Each row has a name. Each question is about the rows just above it.

(71): [ 12 -42 -11  58  14 -43   8  30 -48  43  48  24  36 -36  50  36  11  25
  28  28]
(80): [-22  15  16   2 -20   8 -25  14 -30   8   7 -10   1 -35   4  15  27  -2
 -27 -26]
(21): [-45 -27  -7 -50 -43 -18  -2 -24 -21 -26 -48 -37 -31  -2 -41 -39   5 -22
 -20   2]
(151): [-13 -15 -33  -4 -16 -15  18  -8 -17  -8  -7 -19 -12 -44  -3 -10 -10  11
 -12  29]
(68): [ 12  12 -31 -17   9 -13   0  -5 -27 -16 -16  15  -3 -31 -14 -49  -4 -16
  14  -3]
(111): [ 29  18 -16   9  24 -57  14  12  -1  16   9  14   6 -48   8   4  -2  31
  17   8]
(70): [-18   3  34 -12 -28  13 -27 -20   5  -8  -1 -16   1  47  -6  -1 -37 -25
 -35 -30]
(169): [  8   7  -7 -40   1  -1  20 -35 -16 -52 -32 -15 -39  16 -36 -31   5  14
   0  12]
Which row holds [ 29  18 -16   9  24 -57  14  12  -1  16   9  14   6 -48   8   4  -2  31
  17   8]? => (111)
Which row holds [-13 -15 -33  -4 -16 -15  18  -8 -17  -8  -7 -19 -12 -44  -3 -10 -10  11
 -12  29]? => (151)
Which value is in both (151) and (71)? => [11]
[-22  15  16   2 -20   8 -25  14 -30   8   7 -10   1 -35   4  15  27  -2
 -27 -26] is in which row? => (80)
The row with [ 12  12 -31 -17   9 -13   0  -5 -27 -16 -16  15  -3 -31 -14 -49  -4 -16
  14  -3] is => (68)
Which row holds [  8   7  -7 -40   1  -1  20 -35 -16 -52 -32 -15 -39  16 -36 -31   5  14
   0  12]? => (169)
Whose row is [ 12 -42 -11  58  14 -43   8  30 -48  43  48  24  36 -36  50  36  11  25
  28  28]? => (71)

(132): [ -2  20   1   7  10   0 -11 -22  31 -13   3  18   2 -18  15   6  12  -7
   5   8 -33]
(123): [ 17   9  -7   1 -12   4  -4 -10   6   5   0   0  -1  -7   3   8   5   3
  38   3 -49]
(66): [  0   9  -7   1 -12   4   4 -12   6   5   0   0  -1   5  13   2  12  12
  24   9 -22]
(62): [ 17   9  -7   1 -12   4  -4 -12   6   5   0   0   3  -7   4   8   5  27
   4   3 -49]
(122): [ 17   9  -7   1 -12   4  -4   4   6   5   0   0  -1  -7   4   8   5  27
   9   5   7]
Which row holds [ 17   9  -7   1 -12   4  -4 -12   6   5   0   0   3  -7   4   8   5  27
   4   3 -49]? => (62)
Whose row is [  0   9  -7   1 -12   4   4 -12   6   5   0   0  -1   5  13   2  12  12
  24   9 -22]? => (66)
Whose row is [ 17   9  -7   1 -12   4  -4 -10   6   5   0   0  -1  -7   3   8   5   3
  38   3 -49]? => (123)

(34): [21 35  3 13 49 52]
(120): [-15  21  20 -20 -36  20]
(116): [ 21  20  -2   9  19 -15]
(103): [ -5 -21  24 -16 -37  21]
Which value is in both (34) and (120)? => [21]
The one value in (120) and (103): => [21]
Shared by (116) and (103): => [21]
The one value in (34) and (116): => [21]
The one value in (34) and (103): => [21]
The one value in (103) and (120): => [21]
The one value in (103) and (116): => [21]

(110): [-6  4 -6 -4 -5 -3  2  8 -9  4]
(154): [-13   8 -12  12  10  -6  -8  -1  13  11]
(183): [17 -3  2  9 11  0  4  8  7 -7]
(195): [  2  -2   5  -4  -1   3 -10  -5  -1  -3]
(29): [ 5  2 -5  3 -3 -4  5 15 -5  0]
(27): [ 27  -9  11 -26 -36   2  31  39 -52   0]
(63): [ 27  -9  11 -26 -36   2  31  39 -52 -18]
(91): [  4  12  -2  -3 -10  -2   9  16 -16  -2]
(197): [  2  -1   1  -6  -7   0   5   6 -11  -2]
(28): [-11   1  -2  -5  -5  -2   9  16 -16  -2]
The one value in (28) and (110): => [-5]
The one value in (154) and (91): => [12]
Shared by (29) and (91): => [-3]

(56): [  0  26 -38   1 -19   3  -4   5 -12   6   1  -3  -1   2  -9   4 -21   6
 -43  -3]
(17): [-23   5 -31   5 -23   7   3  11 -11   6   2   8 -10   2 -11 -32   2   1
 -32   6]
(92): [ 12   3 -54  10 -10  10 -15  20 -19  12  12  11   2  10 -20  19 -21  -8
 -19  13]
(31): [ -5  -7 -12  27   0  -1 -20 -14 -23   4   4   1 -24 -11   0 -15 -27   6
  -6  -4]
(129): [ 12 -15  17  -1  23   3   1  -2  14  -4  -7   6  14  -3   1   2  27  -8
  40  11]
[ 12 -15  17  -1  23   3   1  -2  14  -4  -7   6  14  -3   1   2  27  -8
  40  11] is in which row? => (129)
The row with [-23   5 -31   5 -23   7   3  11 -11   6   2   8 -10   2 -11 -32   2   1
 -32   6] is => (17)
Whose row is [ 12   3 -54  10 -10  10 -15  20 -19  12  12  11   2  10 -20  19 -21  -8
 -19  13]? => (92)
Where do [  0  26 -38   1 -19   3  -4   5 -12   6   1  -3  -1   2  -9   4 -21   6
 -43  -3] appear? => (56)

(57): [11 47  7 41]
(82): [34 50 28 44]
(45): [15 39 40 34]
(115): [-2 35 28 49]
(121): [15 32 29 26]
(86): [ 3 27 39 43]
(52): [14 46 20 44]
(60): [26 35 33 51]
(161): [38 27 38 46]
Whose row is [15 32 29 26]? => (121)
Shared by (52) and (161): => [46]
Shared by (45) and (86): => [39]
Shared by (161) and (86): => [27]

(24): [ 0 -3 -1 -7  0 -5 11]
(155): [ -1   0   0  -3 -21   0   3]
(118): [ 14 -18 -10 -20  14 -23 -12]
(65): [  2  -1 -10   6  28 -14  -4]
(109): [ -9 -36   6 -10 -57 -13   1]
(105): [-14   7  10  -6   3  17   6]
(16): [  6 -23   0   0 -11 -20  -9]
The one value in (65) and (118): => [-10]
Shared by (24) and (16): => [0]
Which value is in both (109) and (105)? => [6]
The one value in (155) and (105): => [3]

(55): [-16  -9  -6   4 -11  13  -5 -13 -24  -5  -1 -21 -11 -30 -19 -23 -17 -51
  -1]
(93): [-25  19  -4   8  25  -7   1  -9 -22  -2  23 -13   4   5  -9   0 -13  12
  -5]
(102): [-15 -21  -4 -10 -10  14   0 -19 -13  -3  -1 -10  -4 -17   9 -30 -24 -48
  18]
(47): [-25  19  -4   6  25  -7   1  -9 -22  -2  23 -13   4   5  -9   0 -13  12
  -5]
(134): [-25  19  -4   6  25  -7   1  -9   4 -14  23 -13   4   5  -9   0 -13  12
  -5]
The row with [-25  19  -4   6  25  -7   1  -9   4 -14  23 -13   4   5  -9   0 -13  12
  -5] is => (134)
Where do [-25  19  -4   8  25  -7   1  -9 -22  -2  23 -13   4   5  -9   0 -13  12
  -5] appear? => (93)

